A single turn carries every row of the set below to another of its rows. Some are shown first; where does it send the rows asked next?
Sofal: [-2.67 -0.30 -1.90  1.00  0.69 -1.88  0.81  1.91  2.41  3.11 -2.05 -1.70
  1.27  0.53  2.67  1.73 -1.85  0.43  1.49  1.42  0.93 -0.37  2.28 -0.35]
gegem: [ 2.29  0.07  2.47 -2.01  1.90 -0.91  1.66 -1.05  2.37 -0.58 -0.81  0.83
 -1.53  1.82  1.47  0.43  0.06  0.25 -1.85 -2.87 -2.54 -2.24 -0.94  0.16]
zipof: [ 2.41  0.48  2.00 -2.30  1.40 -0.28  1.76 -0.96  1.97 -1.15 -0.92  0.73
 -1.49  1.98  1.77 -0.10  0.05 -0.09 -1.46 -2.97 -3.47 -2.47 -0.67  0.44]
Nodar: [ 1.59 -1.59 -0.23 -0.82  0.99 -0.32 -2.85 -1.01  0.29 -1.61 -0.79  2.26
 -2.08  0.05  0.24 -0.52 -0.74 -1.08 -0.60 -2.67 -0.30  0.26  2.89  3.50]
Vep: [ 2.03  0.00  2.38 -2.09  1.84 -0.66  1.36 -1.16  2.05 -0.61 -0.89  1.30
 -1.40  1.64  1.62  0.39  0.05 -0.11 -2.22 -2.64 -3.35 -2.74 -0.19  0.84]
zemin: [ 2.25  0.89  1.35  2.94  2.48 -1.48 -0.68 -0.10  0.74 -0.93 -0.35  0.93
  1.04  1.10  1.76  3.02  0.25 -1.39  0.33  0.57  0.37  0.24  1.53  3.60]
faru: [ 0.86 -1.62  0.96 -2.20  0.48  2.47 -1.26  0.00  0.37  0.02 -1.52 -2.14
 -0.62 -1.89  1.01 -2.62 -1.29 -0.13 -3.17  1.04 -2.40 -3.02  1.10  1.74]
zuguk: [ 2.37 -1.59 -0.02 -0.33  1.16 -0.98 -2.31 -0.86  1.16 -1.30 -0.45  1.32
 -2.12  0.57 -0.29 -0.41 -0.66 -0.12  0.20 -3.12  1.91  1.42  0.86  1.78]
tuki: [-3.17 -0.10 -1.21 -0.77 -0.20 -0.09  0.98  1.06  2.02  3.38 -2.87 -2.67
  1.67 -1.28  2.18  1.03 -1.89  0.64  0.97  1.36  1.16 -1.05  1.51  0.10]
rubut: [ 2.61 -0.55 -1.10 -1.08  0.14  0.42 -1.84 -0.49  0.26 -2.65 -0.79  0.70
 -2.07  0.78  0.49 -1.78 -0.84 -0.73  1.27 -3.31 -0.24  1.12  1.52  2.29]
lide: [-3.55  0.04 -1.42 -0.99 -0.50  0.43  0.72  1.13  1.54  3.09 -3.05 -2.22
  1.72 -1.53  2.56  0.91 -2.04  0.03  0.61  1.58 -0.10 -1.80  2.55  1.19]
Pelu: [-2.95  0.55 -1.80 -1.13 -0.86  0.84  1.26  1.33  1.62  2.68 -3.09 -3.13
  1.70 -1.06  2.64  0.18 -2.09  0.32  1.69  1.20  0.05 -1.27  1.75  0.42]
Leb: [ 2.59  1.91  0.32  2.33  1.43  0.14 -0.19  0.32 -0.14 -2.13 -0.58  0.30
  1.14  1.25  2.58  1.63  0.01 -2.02  1.43  0.39 -1.82  0.02  2.11  4.14]
meleg: [ 0.94 -2.44  2.04 -1.38  1.47  0.69 -1.36 -0.26  1.52  1.27 -1.23 -2.09
 -0.74 -1.74 -0.02 -1.28 -1.05  0.96 -3.67  1.06  0.69 -2.18 -0.49  0.20]
bor: [-3.10  0.07 -2.30  0.57  0.30 -0.90  0.52  1.93  1.66  2.55 -2.21 -1.10
  1.38  0.10  3.23  1.42 -2.06 -0.49  1.06  1.68 -1.31 -1.42  4.07  1.14]
Lifu: [-2.17  0.75 -2.86  0.51 -0.31 -0.44  1.40  2.32  1.79  1.85 -2.23 -2.54
  1.30  0.81  3.28  0.40 -2.11  0.03  2.69  1.06 -0.78 -0.45  2.48 -0.10]
metu: [ 3.30  1.88  0.53  2.73  1.72 -0.66  0.28  0.45  0.75 -1.93 -0.34 -0.66
  0.97  1.87  2.08  1.72  0.06 -1.08  2.16 -0.07  0.40  1.03  0.08  2.46]
tes: [ 1.94 -1.10  0.73 -1.85  0.20  2.18 -0.27  0.43  1.04 -0.31 -1.38 -3.77
 -0.76 -1.00  0.63 -3.21 -1.27  1.02 -1.46  0.26 -0.46 -1.63 -1.35 -0.42]

meleg turns into faru
Leb turns into metu
And these:
lide turns into Pelu
gegem turns into Vep
rubut turns into zuguk
bor turns into Lifu

A single turn carries every row of the set below to another of its rows. Some are shown first; where does it send the rows asked next?
Gak: [-2.26  1.21 -3.04 -1.98 -1.87  0.03 -2.77  2.74  0.65 -2.20 -0.42 -0.43
 -0.18 -0.88  0.42 -1.01 -1.62]
baseg: [-2.88  0.48  0.08 -2.65 -4.01 -0.59 -1.02  1.23  3.84  1.30  3.44 -0.30
  0.54 -0.43  0.89  0.73 -2.99]
Lotif: [-4.04  0.83  2.82 -0.50  0.97  2.62 -0.33 -0.07  1.46  0.95  1.97 -2.59
 -1.11 -3.46  0.56 -0.59 -0.77]
puso: [-2.77  2.18  1.14 -1.16 -2.22 -3.10 -1.00  1.16 -0.15 -0.12  1.10 -1.87
  1.62  0.81 -1.06 -0.13 -3.36]
Sufuz: [ 2.70  0.79  1.33 -0.64  0.72  1.17 -1.50  0.63  1.73 -0.85  2.40 -2.47
  0.28 -4.21  1.22  2.32 -1.31]
Buto: [-0.33  1.09  0.86 -2.16  2.11 -1.12  0.07  1.63  1.60 -1.93  0.15 -0.30
 -0.61 -3.55  3.40 -0.39 -0.44]
vuliv: [-1.13  0.17  2.41  0.01  0.19  3.32 -3.12  2.85  4.47  0.50  1.13 -0.78
  1.06  0.56  0.29  1.92 -1.46]
Kap: [ 0.01  0.52 -1.36  1.57  0.93  1.74 -0.22  0.32  0.12 -1.46  2.23  0.30
  0.07 -1.37 -0.17  2.41  1.50]
vesa: [-1.46  0.67  3.16  0.06 -1.72  2.07 -1.20  2.13  3.21 -1.80  1.11  0.73
 -0.18  0.42  1.61 -1.60 -0.09]
Zure: [ 0.00  2.66 -0.28 -2.85  0.95  2.30 -0.67  3.99  2.72  2.36  0.87  0.38
  1.27 -1.58  0.01  0.14 -0.48]
siv: [-0.36 -0.17 -0.89 -0.55  0.84 -0.29  0.13 -0.84  1.40  1.00  5.21 -1.41
  0.78 -2.99  0.68  3.00 -0.02]
tosun: [-0.76 -1.02 -2.72 -0.25 -0.97  0.25 -2.21  0.63  1.23 -3.48  3.38 -0.44
  1.73 -0.68  0.20 -0.23  0.23]
Bugu: [-3.94 -0.50  0.36 -1.61  0.29 -1.17 -4.32  1.89  1.52 -0.16  1.07 -2.80
 -1.23 -0.42  2.78 -1.56 -1.40]
sako: [-1.48 -0.55 -0.32 -3.29  3.41  1.10 -4.09  1.96  1.91  0.76  2.53 -3.15
  0.27 -1.27  0.76 -0.32 -2.00]
gumov: [ 0.91  2.29  2.37 -0.34  0.59 -1.28 -0.51  0.56 -1.60 -1.91  1.35 -2.03
  1.05 -0.36 -1.38 -0.23 -1.87]
fuge: [-4.77  0.07  0.35 -2.27  1.42  3.25 -0.92  1.03  3.36 -1.13  1.17 -0.98
  1.22 -2.00 -0.84  0.01 -2.52]
nofa: [ 0.45  0.61  0.45 -1.46  0.79  2.93 -0.93  0.49 -0.20 -1.73  2.94  0.23
 -1.80  0.25 -0.76 -1.39 -0.18]
Timi: [-0.89  2.43  1.22 -0.90 -1.38 -1.70 -0.84  1.23 -1.10 -1.99  0.95 -1.28
  1.54  0.95 -1.70 -1.52 -2.25]
zerub: [-1.88  2.32  2.61 -0.37 -1.41 -2.99 -0.46  0.40  0.30  1.24  1.59 -2.77
  1.43 -0.37 -0.61  1.99 -3.37]
damar: [-0.08  2.13  3.40  0.19  0.47 -1.68 -0.34 -0.24 -0.73 -0.05  1.80 -3.13
  0.96 -1.12 -1.00  1.87 -2.65]
modos: [-3.06  0.52  0.86 -0.19  0.38  0.12 -1.64  0.03  1.55  2.44  1.57 -2.29
 -2.19 -1.63  1.17  4.31 -2.29]
kiz: [-3.19  0.19 -2.10  0.98 -2.07  0.07 -2.13  0.77  1.91  1.76  3.01 -2.42
  1.47 -2.29  0.16  3.19 -0.46]
vib: [-0.51  2.29  1.72 -1.67 -1.80 -0.47 -1.37  3.28  3.03  3.46  1.78 -1.49
  0.37 -2.43  2.60 -0.27 -0.30]
zake: [-1.27  0.18 -0.21 -3.47  2.57 -1.07 -1.07  2.48  3.79 -0.33  0.75  0.79
  0.50 -0.43  2.59  2.06 -2.32]
vipo: [-2.32  0.07 -2.93 -0.62 -2.11 -1.06 -1.86  1.54  1.35  1.08  3.73  0.48
  0.38  1.48  0.55  1.02  0.22]

zerub turns into Timi
sako turns into zake
And these:
siv turns into vipo
baseg turns into nofa
Bugu turns into Buto

